In the data rows, zero lies at 7.5, halfway between 7 and 8.
Here are some points, one per row:
[ 6 12  6  4 10  9  3  8  2  7  6 11  4  8  6  7 12  9  8  7  5  4  8 10  8  2  5  9  6  4  6 12]
[11 10  8 10  8 10  6  9  7  7  6  8  3  7  8 13 11  5  6  7  4  8  6  4  5  8  6  9 11  6  6  5]
[11  6 10 12  8  7  8 11  8  8  3 10  8  5  3  7  3  5  4 13  7 10 11  8  9  9  5  6  8 11  7  7]
[ 4 11  8  9  9  5  6 10  6  6  8 11  5 12  4  8 10  6  7  3  3  4  9  4  9  6  4 10  7  8  8 11]
[10  8  5  3 12  5  9  4  8  4  6  5 10  6 11 10  8  8  9  8  5  8  6  5 10  3  7  5  7  7  4  5]
[ 8 11  6  7 10  4 11  9  6  4 12  6  5 10 13 11  8  7  7  4 11  5  7  5  3 11  6  9 10  6 10  6]
[ 9 10  7  7 10  7  9  6  5  4  5  5  7  8 12 10  7  6  6  4 10  7  6  2  6  7  3  8  8  5  5  9]
[11  5 10 10  9 10  7  4 10  6  4 10  9  2  6  7 11  5  4  9  3  9  4  6  9  5  8  8  5 12  3  7]
[ 8  9  7  8  9  6  9  7  5  8  9  6  5  9 11  9  6  7  3  5 11  6  8 10  6 11  6  6  8  5 11  3]
[ 7  6 11  6  8 10 11  5 10  5  6 13  8  4  7  4  8 11  7  8 12 11  9 11  8 10  6  8 10  6  9  6]
[ 7  7 12  8  8  7  8 11 10  4  8  7 10  8  6  8  8  6  9  7  8  8  3  8  8  5  9  8  7  9 12  9]
[ 3 11  6  9  5  5  5  8  4 10  7  4  8 10  3  6  9 12  6  9  3  3 10  6  5  9  5 12  5 10  8 11]
[11  9 10  8  3  8 10  6  9  7 11  9 12 12  4  4  9  2 10 11  5  9 11  9  5  9 10  3  7 10 10  8]
[ 7  6  7 11  5  8  4  5 11  9  9  7 11 11  9  4  5  3 11 10  6  7  6 12  8 12 10  7 11  3  8  8]
[ 6  7  5  3  9 11  7 10  6  9 11  3  6  6 10  7 11  9  6  5 11  5  9 13  9  9  5  7  7 12  3 10]
[ 6  4  9  8  5  7  9  5  9 13 12  9  9 11  6  4  6  4 11  9  9 11 10 10  7  4  9  4 11  7 13  8]
[ 9  4 12  9 11  7 11  8 11  3 10  5  9 11  9 10  4 10  7  9 10 10 10 11 11  6  7  8  8  6  9 10]
[12  4  7  6  4 12  8  3  7  8  6 12 10  3 12  6  6  9 10  8  9  2 11 10 13 12 13  7 13  9  6 10]
[ 7 11  5  5 10  6 11 10  9 11  9  3  9  7 11  8  8 12  7  4  8  8  7  9  6  5  4  5  4  6 11  3]
[11 12  9  7  9 10  7  7 11  7  7  4  4  7  6 11  9  9  6  6  9  4 10  5 11  8  6  5  7  6  8  9]
[ 5  4  3  4  3  5  5  7  4 12  5  5  8  6  6  6  9  9  4  9  4  6  9 10 11 12 10  8  9  9  4  9]
[ 8  3  6  6  4  5  5  8  3  8 12 10 13 11 10  4  3  6 10  8  9 12  3  3  4  8 10  4 10  4  9  4]
[11  5 10  9  7  8 10  4 11  6  3 10 11  6  6  4  7  6  7  9  8 10 11  9 10 10  8  8  6  9 10  6]
[ 6  6  5  6  6  9  3 10  3  9 10  9  5  6  6  6  8 12  9  7  6 12  4  7  7  4  7  9  6 10  7  5]
[ 5  6  6  7  5  4  7 11 13  9  8  6  8  6  4  6 10 12 11  5  6  9  8  7  5  7  8  9  4 10  5  8]
[10  4  8 10  6  8  8 10  8  9 10  7  6  3  9  7  6 10  7  8 11  7  4 10 11 11 12  5  8 10  6 11]
[ 7  9  7  5 11  9 12  8 11 10  9  3  5  4  9 11  9  8  9  7  6  3 12  9  9  8  8  5 10  5  9  5]
[ 9  8  7  7 11  8  7 11 10 11 10  8  5  3  4 12  3 10  6  4  7  8  4 10 11  8 12  4  3 10  9  5]
[ 8  8  7 10  9  2  8  8 10  6 11  4 11 12 13 13  6 12  6  9  8 10  7  5  4  9  5 12  4  4  7  8]
[ 5  6  2  4  7 11  5  7  3 11  6  7  6 10 12  9 10 11  3 10  3  4  7  7 12 11 11 10 10  5  5 11]
[ 4  7  7 12  6 11  4  8  6 11  6 11 11  9  7  5  3  6  5 12  6  8  7  8  7  4 10 10  8  9  7  2]
[11  8 10 12  8  9 11  3  7  9  4  8  5  3  7  7  9  8 12  6  9 10  6  9  7  9  8  5  8  9  3  7]
[ 3  9 10 11  8  3  5 10  5  7  4 10  5  3  7  9 12  8  4  2  8 10  8  8  3  7  3  8  3  7  3  5]
[ 6  7  9 12 12  3 11  4  8  7  4  6  8  7 10 11  5  5  9 10 11  7 11  7  9 11  7  4  8  8  6  7]
[ 5  5  3  3  5 11  2  9 12  7  4  9  9  8  7  4  6  3 11  7  7 11  3  9  3  4 11  9  5  3  8  3]
[ 4  5  2  3  4 12  5  9  7  7  9  8  9 10 11  4  3 10 11  7  8  8  3  9  4  7 10  8  7  3 12  4]
[ 8  7  7 10  8  4  8  8  8 10  4 10  9 10  4  7  4  5 10 12  3  4 11  8 10  9  9 10 10 10  4 10]
[10  4 10  9  3  4 12  3  8 10  5 10 10  8  4  3  4  8 11  8 12 10  9 11  6  9  6  7  8  9 10  7]
[ 6  5 12  9  7  6 13  4 11  7  5  6  9  5  6  3  9  9  5  6 10 12  5 12  6  9  5 10  5 10  8  4]
[ 7  6 10  9  4 11  9  4  9  7  6 11  8  5  6  6 12  5 11  8  7  6 12  8  8  4 10 12  9  5  4  8]
[ 3  9  7  3  7  9  5  6  5  6  9  3  4 10  7  6 11  4  8  4  6  5 11  3  6  8  5 13  8  6 10 12]
[ 6  9  7  6  8  4  8  8  6 12  8  6  2  5  6  6  8  5  3  6  7  6  5  9  8  8  5  4  4  8  8  9]
[ 9  5 12  7  3 11  8  2  5  8 12  8 12 10  8  5  6  4 12 12 12  8  9 10  9  6 12  4 12  6 12  7]
[ 8  5  7  5  7 11  7  9  8  4  8 10  8 10  9  3  5 10  8 10 10  7  7  6  7  5 10 11 11  8 11 12]
[ 6  8  5  4  9  7  7  8  7 10 13  5  6  4  8  6 12  5  5  5  9  8 11  8 11  7  3 11  6  7  6 10]
[12  9  8  8  8 10  7  5  3  3  4  8  4  8 10  8  4  7  6  4 11  6 10  7  5  9  9  4 11  4  3  7]
[10 10  7  7 10  2 11 12  7  4  8  6  3 12  7  7  5 10  7  5 11  7  6  6  5  8  5  8  4 10  9  8]
Along one direction, these points spread out more than along any other. Take the direction at right angles to it along which they spread out most. Go by this last direction. Where along it does each point below lie, from 0 to 99? The average is 50, and the first point in the table lies past the average. One standard deviation of the points above along it is 16.
[ 9  5  9 10 12  7  9 10  5  6  5  6  9  6  4 11  3  6  5 11  5 11  4  6 10 10  7  6  6 12  3  8] 30
[10 10  8 11  9 10  7  9  7  7  7  7  5 11  9 13  6  6  7  4  9  4  4  4  3  7  5  8  9 10  6  4] 45
[ 5 11  3  7  7  9  4  9  6  9  9 12  5  8  7  7 12 10 11  8  6  3  7  3 11  3 12  9  9  3  8 12] 79
[11 12 10  8  8  4  9  8  8  8  8  7  2  8 10 11 10 10  8  5  8  6  7  5  6  7  6  8  9  9 10  7] 38
[ 6  4  6  9 11  8  5  9  6  3 10  8 11  8 12 13 10  7  7 11  5  6  7  4 12  8 11  6 11  4  5 12] 59
[ 4  9  8  5  5  7  3 10 10  9  8  8  8 12  3  6  9  6  9  8  4 10  7  3  4  2  7  4  5  7 12  4] 73
[ 3  7  8  6  4  9  4  9 10  9 10  8  5  5  3  8  9  9 11  8  7  8  6  8  6  5  5  9  2  9  8  6] 62
[10 13  7 11 12  6  8 10  7  2  3  5 11  7  6 10  7  4  3  9  6 11  8  5  8  7  5  4  6 12  8  8] 27
